M: several groups of rows, each row roughly a mix of its group's hidden directions; one row fits no group
M (110 x 10)
[[-23.4  -8.0  -4.5 -27.9   7.1  -4.9  21.6  41.3  -6.7 -14.0]
 [ 40.2   3.7   8.9   3.9  26.3  10.4 -11.3 -31.7  15.6  -0.9]
 [-19.6   8.2  22.5  11.4   9.8 -34.1 -10.2  14.3   2.7 -35.2]
 [ -8.0  10.6   5.2  11.3   4.1 -19.3 -14.4  12.1  11.5 -52.0]
 [-22.2  24.2  34.1  12.5  18.6 -17.9   6.8   5.4 -20.0  19.1]
 [-18.4 -10.7  16.7 -49.1 -10.9 -17.0   9.2  15.5  -3.0   4.6]
 [ 21.6  26.4  -6.7   8.3 -29.6  33.2  14.6  13.1   6.7  14.8]
 [-31.4  -1.2   9.9 -16.9  15.2  -7.8  28.0  14.1 -31.6 -16.0]
 [ 18.5  -1.5 -12.1 -34.2  -3.7  -7.5  -8.8 -21.5   7.8  39.6]
 [ -6.6   0.0 -22.9   4.1  11.6 -17.8  -0.7  38.9  -6.5 -36.2]
 [  4.1  13.7 -21.3  39.7   9.9  13.6 -14.3 -27.5  10.7  17.6]
 [  1.3 -17.5  -9.8  -6.5  15.8  -5.5 -36.5 -29.9  25.7 -16.8]
 [  4.2  -6.4  39.6   2.0 -19.8   7.6  30.4  15.1 -19.8  16.7]
 [-11.7   9.2   1.9  -9.8  32.8 -18.6  20.0   1.4 -35.7  22.0]
 [ 26.4  21.9  -5.9  19.2  40.2  -4.1  -0.6  -5.2 -25.7   1.9]
 [ 30.3 -10.2 -24.6  -4.2  21.6  16.6  -2.1  12.7   1.2 -36.8]
 [-15.6  30.2  10.2  -3.7  -7.9   2.1 -46.6  11.6  13.1  -9.4]
 [-28.3  -0.8  -8.6  -8.7  -0.2 -20.4  -8.6   4.2  13.9 -47.4]
 [-13.7  22.1  38.7 -11.1 -19.2   2.1  12.4   2.6  -1.2  32.7]
 [-36.9  -3.5   4.1  14.5   9.8  13.9 -36.6 -17.4   8.8 -17.2]
 [  9.0 -18.6  23.9  -5.6  31.3  -3.1  -2.9   8.0 -18.9  38.1]
 [  7.5   5.0 -34.1  29.6   0.8  22.7  -5.1 -14.9  10.5 -30.2]
 [ 34.8 -37.8  15.0  14.3   1.5  -7.9   4.9  12.0 -15.7  18.8]
 [  2.8 -27.1  29.2   7.6  35.9  -7.4 -10.5  19.1 -12.8  16.4]
 [ 14.7  12.3  22.1   4.3  18.5 -14.9   8.8  43.1 -22.0  -6.2]
 [ 22.7  -7.2 -12.5 -14.9  24.9 -23.3 -27.9  17.3   3.5 -26.5]
 [ -5.5 -21.0  19.2  -5.7 -25.7  -2.6  21.8  20.0  -3.6 -38.4]
 [  1.6  -0.3  -0.9   4.7  53.2  -6.6  16.6 -18.5 -18.1   7.5]
 [ 22.6   0.7   4.9  -9.1  -3.0   0.3  34.6  32.4 -19.6  25.4]
 [-45.6  -6.2 -24.7   9.5 -18.2  -3.5   0.3  20.7 -14.1 -10.9]
 [ 24.9   4.8  20.9  32.9  22.9   0.7  15.6  25.8 -17.5  -1.8]
 [ -4.2   1.5 -12.4  52.7 -16.4   8.5  -5.8  12.4 -11.1 -17.3]
 [-38.8  11.8   7.7 -18.6 -14.7 -13.5   9.0 -24.3  -2.1  27.9]
 [ 21.5  -9.7   4.5 -20.3  18.2 -11.3 -27.7 -36.1  19.3   3.2]
 [-24.8  -1.2 -14.3  36.3  20.4 -12.3  -0.8  -9.1  -4.5 -33.1]
 [ -4.8   4.3 -28.9  -5.7  14.4 -14.0 -26.6  -1.9  18.9 -39.1]
 [ 14.3 -11.0  16.6  -5.2  17.2 -36.7 -39.3  -0.8   4.5  -8.0]
 [ -7.2   4.2 -16.6   6.8   0.8   7.7  24.2  43.1 -26.9 -16.9]
 [ 28.1  -9.0  13.7  -6.9 -26.5 -14.5   1.2   7.0  35.0  24.6]
 [ 28.2   8.2  21.8  38.3   5.5  18.1  20.4  -2.6  -9.5 -15.2]
 [-21.0 -10.7  -5.1 -38.4 -18.9 -13.0  -8.2 -13.1  14.3  29.6]
 [  2.3  -1.2  22.0 -36.2 -22.0   3.4   8.4   5.3   1.6  38.7]
 [  3.3  -2.6 -31.5  30.4   6.6  22.0   0.7  14.4 -10.1 -33.7]
 [ 29.8  -4.3 -23.0  21.5   0.5  26.6   3.5   3.1  -2.9 -35.6]
 [ -9.9   3.9  20.5  -5.7  18.9 -15.4  17.3  11.4 -25.6  40.7]
 [-10.6 -29.6  36.0  -1.6 -17.9 -31.5   6.4  15.7   1.3  -4.0]
 [ 13.3  13.9  14.2  21.9  38.4 -23.7  10.0   7.0 -24.5   8.2]
 [ 16.6 -10.5  -6.7   2.8   0.2  11.4  -1.0 -16.3  -1.9  55.3]
 [ -8.2   5.2  11.7  -7.9   5.3 -38.0 -45.0  -2.3  -7.7   6.9]
 [  5.0  11.2   6.1  13.3  13.6   8.9  33.9  27.1 -37.2   0.9]
 [ 25.0   9.4  14.4   0.2 -31.9  -1.9 -19.7 -29.0  10.9  24.8]
 [-18.6 -14.1  10.5  12.0   6.9  -2.4   2.4 -46.6  23.0  18.5]
 [ 15.5 -10.4 -44.1  12.6  -3.7   7.3  -9.7   8.4 -21.6 -27.5]
 [ 11.5  18.0  -1.6  48.9  -6.1  14.6 -11.7 -19.1  15.9   6.8]
 [ 15.6  15.7  17.4  25.9  31.1  -2.7  11.6  28.3 -21.5  -8.2]
 [-23.4 -15.6 -12.8 -27.6 -21.6   5.7   6.5 -31.1  20.1  16.5]
 [  0.7  -0.9 -15.2 -17.8 -14.7  46.8 -18.5   5.0   4.2  23.7]
 [ 26.2  31.9   3.9  26.5 -10.0  36.7   3.4  -4.1   1.3   1.8]
 [  9.3  18.9 -34.4 -28.6 -14.6  12.3 -14.4   0.7   9.0  28.4]
 [ 46.8  -8.4   5.4  -4.3  10.2  -0.7 -15.1 -32.3  14.6   2.1]
 [-21.4  -4.3 -27.3  40.4 -19.0  13.7  -7.2   4.7  -5.7 -19.8]
 [-32.1   6.7   7.2 -28.3 -26.0  11.4  18.8 -11.3   5.7  25.6]
 [-18.7  -3.9  -9.5  16.6 -47.9  -6.3  12.1  10.7 -18.4  15.3]
 [ 19.4   3.5  -9.8 -24.4  21.1 -11.3  23.7   8.0 -37.8  14.0]
 [-15.0   6.0 -30.2 -37.7 -20.6  16.6  -9.9  -8.3   3.5  20.8]
 [ 43.4  26.2 -11.6   9.8  -9.6  -1.4 -10.2  -9.7  25.3  13.1]
 [-17.7  -0.4  -9.7  22.5   6.4  11.7 -24.2  -2.2   8.4 -46.4]
 [-28.4  -3.7 -15.9  39.4  18.6 -10.2   1.7 -14.2  -4.3 -24.6]
 [ 24.2 -32.6 -13.3 -11.9   3.3  17.1  18.7   1.2 -22.2  28.1]
 [ 11.0   3.3  -7.5  47.8  -6.7   5.4 -18.1 -21.9  22.0   7.7]
 [ 13.4 -21.0 -18.5 -24.6 -32.8  15.5  19.1  16.7   7.0 -18.2]
 [ 20.4  12.6  16.9  53.3  -0.9  10.8  -0.6  -4.9  -2.2   7.6]
 [-14.0  16.0  37.8  -8.1  10.1 -33.9 -11.6  11.0  -2.2  21.1]
 [ 12.5  33.7 -29.3   9.7 -15.3  16.2  15.1  25.2  -5.8 -16.4]
 [ -4.7  14.9   3.0 -18.8  -4.0 -14.7  15.3 -42.9  -8.7  30.2]
 [ 23.2 -21.6 -25.4   6.3  22.5   6.9  -6.8 -37.6   7.0 -12.5]
 [-13.6  19.6  -3.1  28.6   0.0   6.6  19.4  25.6 -16.0 -34.3]
 [  2.4   1.3  22.1  -1.1  29.2 -10.6   8.9   2.6 -26.1  40.9]
 [  4.7  -1.9   6.3  55.3  -0.6 -11.1 -15.4 -10.4  14.5 -10.2]
 [ 13.0  -6.1 -23.9  21.2  27.9   3.6 -29.0 -11.1  -1.1 -30.3]
 [ 27.6 -28.9 -17.4 -17.7 -16.9  16.7   0.6  -8.0   7.1  31.8]
 [ 11.7  -8.8 -34.5  12.5 -19.9  29.2  26.5 -18.2  -7.8   0.8]
 [ 17.8   7.6  17.7   9.6  10.4 -12.3 -21.3 -35.9  19.1  27.4]
 [-20.8  17.2  31.6  19.3 -17.1   4.6  14.6 -11.1  -0.8  33.9]
 [ 41.4  -1.1   0.4 -31.0  21.0   3.8  17.7  18.3  -7.0  -8.6]
 [ 17.2  15.9   8.2  36.2 -23.0  16.3   2.3   4.3  24.2 -23.9]
 [ 27.6 -31.3  15.9  10.7   0.7  20.7 -23.8  15.7  23.4  -2.3]
 [-10.7   9.8  -6.8  -5.4  23.9  -1.2  24.9  19.2 -45.0   5.8]
 [ 45.9   8.8  17.9  24.2  -1.7   4.3  -0.6  11.9  17.0  19.1]
 [ -5.9   6.4  -2.6  25.0   6.7   0.8  -1.9  45.5 -14.6 -29.3]
 [-35.8 -30.6  32.3  -5.1   4.2  -5.1  -7.5 -21.9   1.1   5.8]
 [-16.8  40.8   4.6   3.4 -14.5 -20.4  15.7 -12.7   2.0  29.8]
 [ -4.7   1.7 -17.3   4.4  26.3  -1.7  17.2  34.8 -31.6 -19.1]
 [-30.6   8.5   9.6  29.5  14.3 -19.2   3.3   2.5  -7.0 -35.9]
 [ 25.8   0.1   4.5  30.3  11.4  28.4  -3.7  -8.1  26.2 -24.4]
 [ -2.4  14.8  19.3 -21.3   4.1 -23.3  16.7  13.8 -29.1  31.2]
 [-25.2  -2.7   1.5 -13.7 -15.6   4.9  35.0  32.1 -22.9   4.5]
 [-11.5  -7.2  38.3   5.1 -13.7  13.9 -12.1 -15.7  -7.1  37.4]
 [ -0.4  14.1  -4.4  23.7   2.0   6.4  35.1  13.7 -37.8  15.0]
 [ -7.8 -10.0  34.7 -12.5  -9.2  -0.7  32.9  18.6 -27.3  11.1]
 [ -2.2 -15.5  -9.6 -20.7 -51.2   7.0  10.8  -4.5  14.8  10.5]
 [ 15.4   3.8  -2.4  32.1   2.8  22.8  -4.0  32.4   1.9 -31.8]
 [-15.9 -15.0 -14.9  -3.4  17.5 -31.5 -18.0  22.2   4.3 -32.5]
 [ 15.1  10.0   8.6 -35.0  20.9 -19.6  12.6   5.0 -27.2  23.1]
 [ -4.4   1.1  26.9 -35.2   9.0 -35.2  -4.2  14.3  -7.2  18.0]
 [  3.1  12.4 -23.7 -10.0  29.1 -11.9 -11.9 -20.4 -36.6  13.8]
 [ -0.4  16.1  -4.7 -13.1 -28.7  35.2  11.4 -16.2  11.3  29.4]
 [ 22.9 -21.6 -11.9 -10.0 -25.5  32.6 -12.8  -1.3  24.2 -14.3]
 [ 29.5  -2.0 -17.7  -1.7  -5.5  40.9  15.1 -10.3 -16.6 -20.0]
 [ 10.8  -6.9 -18.6  31.7   8.2  12.5 -27.3 -30.0  12.3 -19.2]]
one row of each group, then the others: which group is each in?
[ 22.6   7.3   8.2  21.2  16.9 -19.3 -23.5  17.0   4.4 -36.0]
(22)
[ 32.3 -19.2  -9.8   6.8  16.5   4.0 -22.2 -26.4  20.4 -21.4]
(39)
[-21.6   3.5 -14.8 -11.4  28.6 -26.1 -16.3  31.8 -13.4  10.9]
(120)

[ 32.8  -7.9  18.2  25.9  -9.8  23.3  19.8   5.7 -18.0  19.3]
(22)
[-9.5 29.9  6.2 16.2 -4.3 31.2 32.6 -5.2 -8.2 21.6]
(39)
[-18.9   1.7  -4.5 -15.0  12.5 -12.6  23.8  39.4 -29.3  -1.8]
(39)
[ -9.2 -14.3 -28.5 -11.5 -19.5  15.0  -1.9 -28.2  20.4  29.2]
(22)
[  3.2   6.9  -4.9  37.7 -20.4  36.5  19.3 -16.6   0.9  -0.7]
(22)
[ -2.1   6.4  37.0  -5.2   5.0 -26.0 -17.2  37.2   5.3  -7.1]
(39)
[  1.8  19.5  19.1 -23.0   1.8 -17.0  18.2  12.8 -27.7  32.8]
(39)
[-18.9 -16.9  19.8  17.4  27.1   9.1  -4.1  35.7 -20.7  -5.3]
(120)
[  0.3  19.7  19.1  -4.5  25.7  -5.2   3.6   3.7 -24.5  42.6]
(22)
